In the rows, zero is written as 128.
Turns, then the turns between two rows, first turn first; the first pair answered
turn K_403:
109, 152, 150, 136, 142, 154, 142, 139, 139, 126, 182, 166, 97, 147, 170, 124, 133, 146, 114, 112, 114 |-> 111, 141, 142, 144, 136, 138, 151, 143, 145, 121, 189, 168, 102, 156, 166, 120, 145, 148, 120, 138, 116
159, 129, 152, 127, 164, 132, 109, 117, 86, 132, 99, 110, 162, 85, 97, 115, 116, 107, 120, 92, 154 |-> 114, 139, 155, 104, 118, 138, 132, 124, 79, 161, 102, 131, 154, 104, 87, 103, 127, 90, 149, 93, 126
150, 127, 95, 101, 156, 139, 152, 131, 108, 122, 108, 103, 112, 106, 109, 148, 129, 158, 133, 93, 128 |-> 123, 135, 95, 89, 127, 139, 170, 135, 105, 139, 113, 117, 107, 115, 100, 141, 140, 144, 150, 103, 110
123, 134, 125, 123, 120, 134, 130, 138, 118, 135, 127, 108, 129, 112, 135, 133, 93, 113, 119, 127, 116 |-> 120, 131, 117, 123, 106, 127, 138, 139, 119, 139, 133, 108, 133, 122, 133, 128, 103, 116, 128, 144, 112
turn K_36:
152, 137, 119, 115, 131, 98, 179, 151, 108, 141, 132, 145, 105, 86, 163, 135, 105, 123, 157, 110, 104 |-> 150, 132, 126, 117, 129, 95, 176, 158, 104, 143, 135, 147, 103, 87, 161, 131, 103, 118, 158, 112, 107
144, 134, 154, 131, 105, 155, 172, 147, 111, 121, 81, 133, 123, 152, 111, 118, 122, 123, 122, 102, 130 |-> 140, 138, 148, 129, 116, 157, 169, 142, 129, 118, 77, 133, 112, 161, 129, 135, 116, 133, 118, 92, 125
137, 113, 91, 146, 97, 85, 161, 131, 118, 140, 177, 126, 157, 160, 107, 84, 164, 106, 142, 175, 124 |-> 119, 125, 74, 154, 139, 92, 152, 119, 182, 128, 167, 134, 113, 178, 182, 140, 140, 143, 120, 152, 119
turn K_132:
95, 148, 135, 82, 149, 196, 136, 139, 128, 164, 105, 158, 62, 115, 176, 151, 90, 148, 122, 81, 117 |-> 98, 147, 138, 81, 141, 190, 140, 178, 104, 152, 145, 147, 55, 99, 153, 112, 78, 143, 115, 101, 128
148, 122, 129, 147, 134, 97, 121, 153, 135, 128, 147, 118, 132, 142, 125, 117, 146, 125, 133, 174, 142 |-> 152, 120, 117, 152, 142, 100, 123, 125, 156, 121, 125, 115, 142, 148, 143, 143, 151, 130, 131, 159, 136
88, 103, 122, 108, 124, 146, 149, 110, 131, 131, 116, 136, 128, 137, 118, 123, 130, 159, 166, 123, 116 |-> 98, 106, 121, 110, 126, 136, 155, 138, 115, 124, 144, 122, 123, 123, 102, 96, 120, 162, 158, 140, 128
turn K_168:
86, 173, 76, 118, 135, 131, 126, 103, 138, 135, 146, 106, 118, 159, 115, 142, 145, 137, 127, 93, 107 |-> 95, 176, 91, 116, 145, 141, 112, 100, 133, 134, 136, 102, 112, 146, 111, 143, 137, 137, 117, 73, 113
112, 86, 132, 124, 135, 126, 117, 134, 143, 160, 86, 120, 156, 106, 113, 153, 144, 102, 156, 142, 98 |-> 112, 83, 143, 129, 141, 131, 110, 137, 138, 158, 82, 120, 151, 99, 106, 157, 138, 103, 151, 136, 108
110, 136, 72, 111, 127, 137, 149, 58, 120, 132, 120, 126, 141, 113, 140, 121, 136, 162, 134, 113, 123 |-> 122, 135, 93, 112, 147, 148, 133, 59, 111, 131, 112, 125, 138, 98, 134, 127, 128, 163, 123, 91, 138
132, 111, 160, 139, 121, 118, 110, 148, 131, 151, 124, 138, 127, 143, 117, 115, 147, 117, 147, 133, 141 |-> 127, 112, 153, 139, 110, 113, 116, 145, 136, 150, 129, 139, 130, 152, 118, 112, 152, 118, 150, 137, 136
Now pairs of rows:
Each pair is two turns apart.
154, 92, 155, 159, 127, 94, 115, 143, 118, 111, 151, 113, 150, 128, 96, 90, 167, 130, 130, 175, 165 |-> 150, 125, 163, 141, 171, 152, 89, 94, 133, 122, 81, 126, 134, 113, 132, 158, 134, 129, 101, 71, 143	K_132, K_403
91, 144, 104, 103, 85, 138, 153, 129, 125, 149, 131, 157, 143, 149, 117, 129, 139, 125, 156, 145, 88 |-> 88, 139, 136, 108, 83, 132, 142, 158, 112, 155, 143, 161, 128, 138, 101, 111, 135, 121, 155, 154, 114	K_36, K_36
135, 102, 146, 120, 126, 136, 113, 115, 161, 123, 82, 161, 126, 155, 145, 176, 127, 128, 130, 109, 162 |-> 106, 108, 154, 102, 83, 127, 134, 162, 127, 143, 118, 170, 108, 152, 118, 125, 131, 108, 151, 144, 157	K_132, K_168
147, 105, 128, 130, 85, 100, 135, 131, 74, 138, 135, 124, 172, 108, 57, 90, 149, 95, 141, 153, 128 |-> 180, 100, 120, 150, 138, 110, 111, 70, 115, 111, 81, 109, 187, 110, 97, 154, 144, 117, 120, 110, 136	K_403, K_132
161, 125, 99, 141, 180, 126, 112, 136, 138, 84, 141, 99, 119, 114, 145, 137, 98, 166, 93, 121, 147 |-> 141, 118, 70, 139, 154, 108, 136, 135, 152, 84, 161, 103, 120, 136, 158, 129, 115, 171, 112, 156, 129	K_168, K_168
152, 88, 157, 149, 114, 129, 122, 145, 108, 118, 137, 121, 146, 110, 111, 119, 120, 138, 118, 143, 185 |-> 111, 112, 172, 123, 88, 152, 128, 153, 94, 151, 125, 146, 125, 112, 108, 121, 117, 119, 132, 116, 158	K_403, K_403
144, 107, 106, 135, 94, 109, 144, 115, 95, 134, 137, 127, 152, 139, 88, 108, 155, 127, 135, 152, 115 |-> 142, 108, 100, 141, 104, 113, 142, 89, 116, 134, 110, 128, 161, 149, 105, 137, 161, 134, 137, 136, 107	K_132, K_132
132, 109, 141, 136, 105, 126, 111, 126, 123, 136, 117, 126, 159, 119, 90, 115, 126, 122, 132, 133, 143 |-> 129, 118, 141, 129, 107, 136, 103, 124, 119, 137, 113, 126, 150, 114, 91, 117, 117, 122, 129, 115, 138	K_403, K_403
103, 111, 161, 151, 77, 102, 144, 109, 119, 125, 132, 132, 145, 120, 109, 114, 184, 85, 169, 114, 80 |-> 168, 117, 149, 172, 140, 103, 116, 126, 101, 80, 155, 86, 140, 76, 103, 102, 137, 104, 115, 101, 109	K_132, K_403
86, 125, 190, 132, 123, 115, 85, 89, 172, 168, 90, 179, 101, 189, 120, 172, 157, 124, 150, 128, 141 |-> 86, 130, 160, 123, 80, 95, 117, 156, 122, 160, 173, 157, 92, 168, 72, 87, 144, 117, 154, 197, 134	K_132, K_168
